In the data rows, zero lies at 4.5, halfway between 4 and 5.
Some points, one per row:
tensor([4, 5, 4, 5, 1, 3, 4, 5, 5, 4, 2, 6, 4, 6, 5, 3])
tensor([4, 5, 3, 5, 3, 4, 4, 3, 4, 5, 5, 5, 5, 5, 6, 6])
tensor([4, 6, 4, 4, 5, 4, 6, 5, 4, 5, 3, 5, 5, 4, 3, 5])
tensor([2, 8, 4, 4, 6, 6, 5, 5, 4, 5, 4, 6, 4, 4, 7, 7])
tensor([4, 5, 3, 3, 6, 7, 2, 2, 4, 3, 6, 6, 5, 4, 6, 6])
tensor([6, 5, 4, 4, 6, 4, 7, 7, 6, 3, 4, 0, 4, 5, 7, 7])
tensor([3, 7, 4, 4, 5, 6, 5, 4, 7, 6, 5, 5, 3, 7, 6, 6])
tensor([5, 4, 4, 6, 3, 5, 4, 7, 3, 5, 5, 5, 5, 4, 2, 2])
tensor([8, 4, 6, 4, 5, 5, 4, 4, 5, 5, 6, 3, 8, 6, 5, 5])
tensor([2, 5, 4, 4, 3, 4, 7, 6, 1, 4, 3, 4, 4, 2, 3, 4])
tensor([4, 0, 4, 5, 6, 4, 3, 4, 6, 9, 5, 5, 6, 4, 3, 4])
tensor([4, 0, 4, 6, 5, 0, 5, 5, 4, 8, 6, 4, 7, 5, 3, 2])
tensor([4, 6, 3, 4, 4, 3, 3, 2, 3, 7, 6, 7, 5, 4, 7, 4])
tensor([3, 8, 4, 6, 4, 4, 6, 4, 4, 5, 6, 6, 0, 9, 6, 4])
tensor([4, 5, 4, 9, 3, 5, 4, 7, 4, 4, 5, 7, 3, 6, 5, 4])
tensor([4, 7, 4, 6, 2, 4, 2, 5, 3, 6, 3, 9, 4, 5, 5, 0])
tensor([3, 5, 4, 5, 5, 4, 5, 4, 4, 6, 6, 5, 5, 2, 4, 3])
tensor([5, 7, 6, 5, 3, 3, 3, 6, 4, 3, 3, 7, 5, 4, 4, 3])
tensor([4, 7, 3, 5, 5, 1, 4, 7, 4, 6, 5, 6, 5, 8, 4, 3])
tensor([4, 5, 3, 0, 6, 7, 5, 3, 3, 6, 4, 0, 3, 5, 3, 8])
tensor([4, 3, 4, 6, 3, 6, 3, 1, 7, 4, 4, 4, 5, 4, 4, 4])
tensor([6, 5, 5, 5, 2, 4, 3, 5, 3, 4, 5, 5, 3, 5, 4, 3])
tensor([4, 4, 5, 5, 4, 5, 6, 5, 5, 4, 4, 5, 5, 6, 4, 4])
tensor([4, 5, 4, 4, 8, 6, 4, 4, 3, 6, 5, 4, 4, 5, 5, 8])
tensor([7, 0, 5, 5, 7, 4, 3, 3, 5, 6, 7, 3, 5, 4, 2, 4])
tensor([4, 3, 3, 5, 6, 6, 2, 5, 4, 6, 8, 4, 5, 3, 4, 7])
tensor([6, 6, 3, 5, 6, 5, 6, 5, 6, 2, 9, 4, 4, 8, 5, 6])
Here are 10 more points, each followed by its number:
tensor([5, 0, 3, 5, 5, 5, 4, 4, 4, 7, 9, 4, 4, 2, 3, 5]) 0
tensor([4, 5, 5, 5, 8, 8, 4, 4, 5, 5, 5, 2, 5, 5, 5, 9]) 1
tensor([5, 5, 3, 5, 4, 4, 4, 6, 3, 1, 3, 5, 4, 4, 4, 4]) 2
tensor([6, 5, 6, 4, 5, 5, 4, 5, 5, 3, 3, 6, 4, 4, 4, 4]) 3
tensor([5, 5, 4, 6, 4, 4, 6, 6, 4, 5, 5, 5, 3, 7, 5, 4]) 4
tensor([3, 3, 5, 7, 7, 6, 4, 4, 3, 6, 6, 5, 5, 4, 5, 4]) 5
tensor([2, 4, 4, 3, 3, 5, 7, 5, 3, 5, 4, 4, 4, 3, 3, 4]) 6
tensor([3, 5, 3, 3, 6, 5, 6, 6, 4, 4, 3, 3, 1, 3, 3, 6]) 7
tensor([9, 5, 7, 3, 5, 0, 5, 4, 7, 3, 3, 4, 6, 6, 5, 4]) 8
tensor([4, 3, 4, 5, 5, 2, 4, 5, 5, 6, 7, 5, 5, 4, 3, 3]) 9
Which of these numbered points is nearest to each point below, looking only along the 5 directions in which the first points spread most? Its number follows each.
tensor([4, 4, 3, 4, 5, 3, 3, 5, 4, 6, 8, 5, 6, 5, 6, 6]) > 5
tensor([9, 5, 9, 5, 5, 4, 4, 5, 9, 2, 4, 4, 9, 6, 5, 5]) > 8
tensor([5, 5, 3, 5, 4, 4, 5, 4, 4, 6, 6, 4, 6, 6, 5, 5]) > 5
tensor([6, 5, 7, 5, 4, 5, 6, 4, 6, 5, 5, 2, 8, 6, 4, 4]) > 8
tensor([4, 6, 4, 3, 7, 6, 6, 5, 1, 4, 4, 4, 4, 4, 5, 7]) > 7
tensor([6, 6, 3, 5, 3, 3, 4, 8, 1, 5, 4, 6, 7, 7, 9, 6]) > 4
tensor([1, 4, 1, 5, 3, 4, 4, 4, 4, 9, 6, 4, 5, 3, 4, 4]) > 5
tensor([1, 6, 4, 2, 5, 5, 7, 4, 3, 2, 1, 5, 0, 3, 4, 5]) > 7
tensor([3, 5, 4, 4, 4, 5, 6, 6, 3, 6, 4, 5, 3, 0, 3, 3]) > 6
tensor([3, 6, 4, 3, 3, 3, 6, 7, 0, 4, 5, 3, 6, 3, 4, 5]) > 6
tensor([2, 7, 4, 4, 6, 4, 6, 5, 4, 5, 4, 4, 6, 3, 3, 5]) > 6
tensor([5, 4, 7, 4, 6, 4, 2, 3, 7, 5, 5, 5, 4, 3, 3, 2]) > 5
tensor([4, 4, 4, 5, 4, 3, 6, 4, 5, 5, 1, 4, 5, 4, 6, 5]) > 6
tensor([4, 0, 4, 6, 5, 6, 3, 5, 5, 7, 9, 4, 6, 3, 3, 4]) > 0
tensor([5, 5, 2, 4, 4, 6, 8, 9, 3, 3, 4, 1, 4, 6, 4, 5]) > 7
tensor([5, 2, 4, 5, 5, 1, 5, 5, 5, 6, 6, 4, 5, 6, 4, 5]) > 9
tensor([7, 3, 6, 5, 7, 4, 4, 4, 6, 7, 8, 4, 6, 4, 4, 4]) > 0
tensor([6, 5, 5, 5, 2, 2, 3, 7, 4, 3, 3, 5, 4, 6, 3, 4]) > 2
tensor([5, 4, 5, 1, 7, 7, 6, 5, 4, 4, 2, 3, 6, 2, 3, 7]) > 7
tensor([2, 0, 4, 7, 5, 5, 2, 0, 7, 4, 3, 4, 6, 4, 4, 3]) > 0
tensor([4, 6, 3, 3, 5, 4, 9, 7, 4, 4, 4, 3, 3, 1, 2, 5]) > 7
tensor([3, 7, 3, 6, 2, 3, 6, 5, 3, 4, 6, 4, 3, 6, 7, 4]) > 4
